In the rows, zero is written as 128.
D: several groups of rows, each row roughly a mix of its group's hidden directions
D (107 x 15)
[[143 103 107 170 181 137 115 116 118 125 127 181 123 152 103]
 [144 149 102 157 124 112  70 119 118 158  96 151 113 168 136]
 [128 120 121 184 167 147 101  99 128 111 126 151 133 158 172]
 [103 110 111  98 115 115 141 145 137  92 120  90  90 128  73]
 [139 143 101 126 142 126 126 133 140 169 171 180 160 154 158]
 [113 116 147 124 148 152  71  99 124 178 102 151 117 125 101]
 [126 145 179 107  87 120 126 159 151 146 140 113 138 109  77]
 [180 107 125 169 153 150 112 119  95 126 100 161 130  98 115]
 [128 143 126 126 130 174  69 134 124 181 138 164 139 143 129]
 [123 107 131 144 159  66 128  72 162 125 117 131 124 130 146]
 [105 141 128  93 110 130 128 156 176 125 195 119 137 148 125]
 [153 121  98 131 153 119 131  96  88 103 121 108  98 124 186]
 [118 108 149 164 155 124 123 145 165  86 172 119 135 131  85]
 [116 141 165 140 146  94 166 107 140 115 167 114 141 148 178]
 [111 115  85 164 139 153 131 180 113 103 119 123 150 121  85]
 [119 133 141 148 123  86 170 136 104  88 109  71 121 117 132]
 [ 91 107 141 137 167 103  99  73 159 154 113 142 127 142 130]
 [138 129 130 141 145 119 123 112  62 159  69 129 110 118 115]
 [ 96 151 147 151 159 121 104 105 120 166 142 131 143 166 177]
 [ 86 138 110 104 142 153  84 101 121 169 124 129 117 157 166]
 [162 103 118 111  97 138 153 116 131 113  71 151 118  91 100]
 [128 143 141 178 150 121 113 105  89 156  90 132 149 132 172]
 [125 166 156 166 128 147  91 150 116 163 150 127 167 139 158]
 [ 88 139 149 134 131  86 162 156 152 138 151 127 150 157  84]
 [ 57 150 140 114 135 122 125 116 127 164 123 117 128 177 145]
 [107 127  66 124 155 127  87 114 123 171 123 149 134 149 154]
 [127 149 123 130 113  89 168 155 124  99 159  78 144 120 161]
 [138 134 102 130 124 140  74 118 136 178 104 179 127 152 120]
 [120 143 117 105 151 134  76 108 116 175 151 144 100 168 144]
 [133 138 116 165 158  93 142 150 111 100 174  89 144 126 157]
 [154 132 113 149 143 163  81 121 105 173 114 173 146 124 143]
 [ 88 112 172 127 142 127 173 131 136  95 145  86 140 102 113]
 [149 103 102 168 129 149  97 140 137 125  88 156 150  97  90]
 [ 86 136 112 161 134  98 104 155 135 152 105 128 143 158  77]
 [ 58 127 144 122 150 159  99 116 154 152 143 130 138 160 128]
 [127 127 116 174 155 106  63 119 153 141 134 147 126 161 114]
 [155 112 145 142 118 129 150 162 142  74 150 110 126  99  80]
 [138 123 120 121 128 177  74 134 107 161 104 155 110 127  88]
 [146 111 110 118 139 142 102  82 167 110 151 142 119 127 187]
 [133 114 128 124 127 103 171 124 116 157  79 167 142 113  81]
 [165 128 124 167 152 132 124 102 103 101 132 125 128 122 197]
 [163 123 168 114 116  82 107  84 161 145 117 142 102 120 115]
 [118 134  96 117 102  87 168 157 149  94 143  85 145 114 141]
 [105 103  76 144 169 123 113 145 140 139 138 157 141 141  78]
 [113 145 177 106  88 109 175 126 124 108 106  88 112 127 128]
 [109 128  90 102 144 137  98  95 132 179 118 165 125 154 156]
 [171 103 174 111 121 126 130 110 148 114 138 123 120  68 102]
 [141 144 132 120 116 169 138 130 150 124 175 158 152 144 187]
 [148 143 117 124 111 143 161 159 108  77 163  92 122 125 164]
 [143 102 150 169 148 112 150 137 158  73 155 123 141 111  99]
 [151 130 133 153 115 129 121 143 117 162  82 177 143 128  76]
 [119 132  65 107 139 114 117 108  93 162  96 129 116 137 165]
 [ 75 133 102 100 136 104 146 106 159 147 143 128 142 159 171]
 [116 119 129 158 158 146  82 120 114 163  99 166 124 151  88]
 [ 87 149 104  84 114 163 113 137 107 182 117 132 132 144 143]
 [175 124 139 145 130  81 156 121 118  79 140  96 109 107 142]
 [123 116 157 107  84 150 143 145 176  96 125 125 126 113  80]
 [ 48 133 120 110 132 115 158 143 124 139 116  97 136 150 108]
 [ 74 124 125 127 112 156 157 138 172  96 138 112 165 130 156]
 [151 136 123 126  85 151 118 177 105 117 103 105 125  94  84]
 [114 146 146  78 104 109 169 137 141 113 174  97 112 144 144]
 [ 98 129 132 105 129 177  75 131 157 130 165 126 108 159 121]
 [136 111 101  85 151 149 108 121  95 134 137 134  69 140  95]
 [ 96 122  86 154 170 104 104 144 149 119 174 111 143 149 131]
 [ 90 113 139 124 166 119  86  75 143 167 115 140 118 142 133]
 [161  91 120 125 117 130 156 134 167  83 129 149 131  94  86]
 [144 140 132 134 140  48 140 107 103 128 122  94 101 135 142]
 [ 98 122 136 146 107 127 117 111 130 140  42 126 132 123 107]
 [182 151 111 134 123 153 130 147  86 140 150 145 146 113 175]
 [154 136 111 127 107 116  72 107 151 171  97 168 125 138 130]
 [149 114 148  73 108 102 157 114 123 134 112 113 101  85  95]
 [133 148 174  80  99  95 147  97 125 166 113 122 111 124 142]
 [174 126  95 135 130 135  93  96 106 118 108 130 100 122 183]
 [156 155 153  88  63 148 153 157 127 131 131 119 133 106 131]
 [120 139  95 111 149 138  92 125  67 161 115 114  91 146 132]
 [162 103 122 118 120  97 190 128 139 104 120 139 142  82 109]
 [139 120  92 159 150 121 108  90 101 113  87 123 110 135 179]
 [114 123  99 126 158 131 101 105  95 181  89 162 118 145 121]
 [ 89 155 112 103 115 125 168 158 135 141 168 116 163 146 161]
 [ 93 124  96 171 143 138 162 157 137  92 137 126 171 143 144]
 [160 144 132 107  91 102 157 153 138 103 162  89 137  93 150]
 [ 80 136 156 124 132 101 152 152 155 148 154 129 150 153  80]
 [130  97 151 133 140 121 129  79 187  82 140 134 113 129 143]
 [126 136 116 144 131 171 112 137 134  79 168 109 121 154 179]
 [197  98 133 134 135 120 113  99 141  98 131 143 105  89 121]
 [163 128 132  93 112 153 115 135 109 175 115 171 117 113  85]
 [ 88 118 184 123 127 114 151 114 166  97 137 109 110 150  97]
 [168 112 141  94 102 119 162 127 129  94 130 103 111  73 117]
 [114 103 147 101 148 151  85  73 162 152 132 141 120 111 145]
 [158 134 138 125 108 129 178 181 119 100 159 126 138 112  90]
 [108 133 119 131 134  80 195 123 140 125 135 128 165 132 164]
 [131 110 141  86 112 133 125  88 181 123 140 121 133  88 167]
 [101  97 137 149 134 106 163 115 166 108  88 149 141 130  81]
 [114 132 128 134 114 105 121 141 198  99 178 114 147 144 137]
 [ 92 150 123 151 127 140 117 150 127 173 110 167 160 173 109]
 [ 86 132  71 124 137 117 162 130 140 138 125 153 154 168 157]
 [ 80 116 133 134 161  77 132  91 164 151 123 138 138 154 127]
 [199 115 131 139 129 131 117 115  91 117 103 132 105  83 122]
 [110 105  97 181 177 125 123 114 145  91 141 134 142 148 153]
 [133 124 145  79 101 163 161 132 126  93 148  93 112  97 148]
 [102 143 115 136 116 115 121 167 121 172 103 145 149 146  69]
 [107 127 187 138 131 146 115 146 157 109 167 117 120 146  81]
 [115 137  85 143 149 152 125 155 136 139 175 159 165 157 154]
 [155 129 124  78  93 131 158 135 165 113 172 128 138 102 153]
 [157 125 129  91  89 184 143 152 135 110 145 128 139  84 134]
 [189 121 130 133 137 116 113 108  83 152  94 149 107  98 117]
 [161 114  93  95 136 132 133  97  86 153  95 144 111  94 150]]

one row of each group, then the others: which group is each in?
[155 120 140  79 136 130 139  90  87 138 125 113  88  97 154] : A
[132 121 100 149 142 111 133 107 169 141 138 167 177 126 175] : W
[114 126 109 111 135 113  85  80 155 174 107 154 124 145 157] : G

[161 134 152 139  97 125 161 169 137  85 153 104 144  95 112] : W
[140 163 148 157 112  72 128 123 121 174 100 144 151 148 142] : A
[140  89 142 147 163 121 142 110 114  83 113 124  90 118  80] : W
[103 139 144 132 149 103  85 114 160 161 158 145 119 179 116] : G
[139 103 115 131 147  84 123  65 159 129 103 141 124 114 163] : G
[ 91 143 117  94 111 115 153 156 150 113 175  81 139 131 146] : A
[164 115 102 148 143 155 106 102  94  98 105 121 104 113 175] : G
[ 99 134 122 156 171 122  95 109 143 159 156 148 151 162 163] : W
[179 122 147 138  99 147 146 124 107 124  75 150 134  85 120] : W
[145 111 127 104 120 175  96 118 123 150  98 169 103 123  83] : W
[ 64 135 145 108 129  91 150 108 158 125 136  92 126 155 147] : A
